B =
104,124,150,134,124
124,118,112,121,130
114,128,135,146,132
135,141,113,117,107
115,118,126,128,111
126,130,134,135,135
137,122,142,109,126
116,113,149,140,116
113,120,152,100,124
130,133,125,123,104
128,104,119,116,109
Rows and columns are numbered from 0.
What is the top-right entry? 124
What is the entry directly above 133? 120
What is the entry in the bottom-left corner? 128
What is the entry at row 1, column 0? 124
What is the entry just right of the largest entry? 100
What is the entry in the bottom-right corner? 109
The entry at row 1, column 1 -> 118
What is the entry just right of 120? 152
What is the entry at row 0, column 0? 104
The entry just left of 146: 135
What is the entry in row 1 and column 2? 112
The entry in row 2 and column 0: 114
What is the entry in row 0 and column 1? 124
The top entry of the column that holds the smallest entry -> 134
What is the entry directly below the smallest entry? 123
What is the entry directly above the largest entry? 149
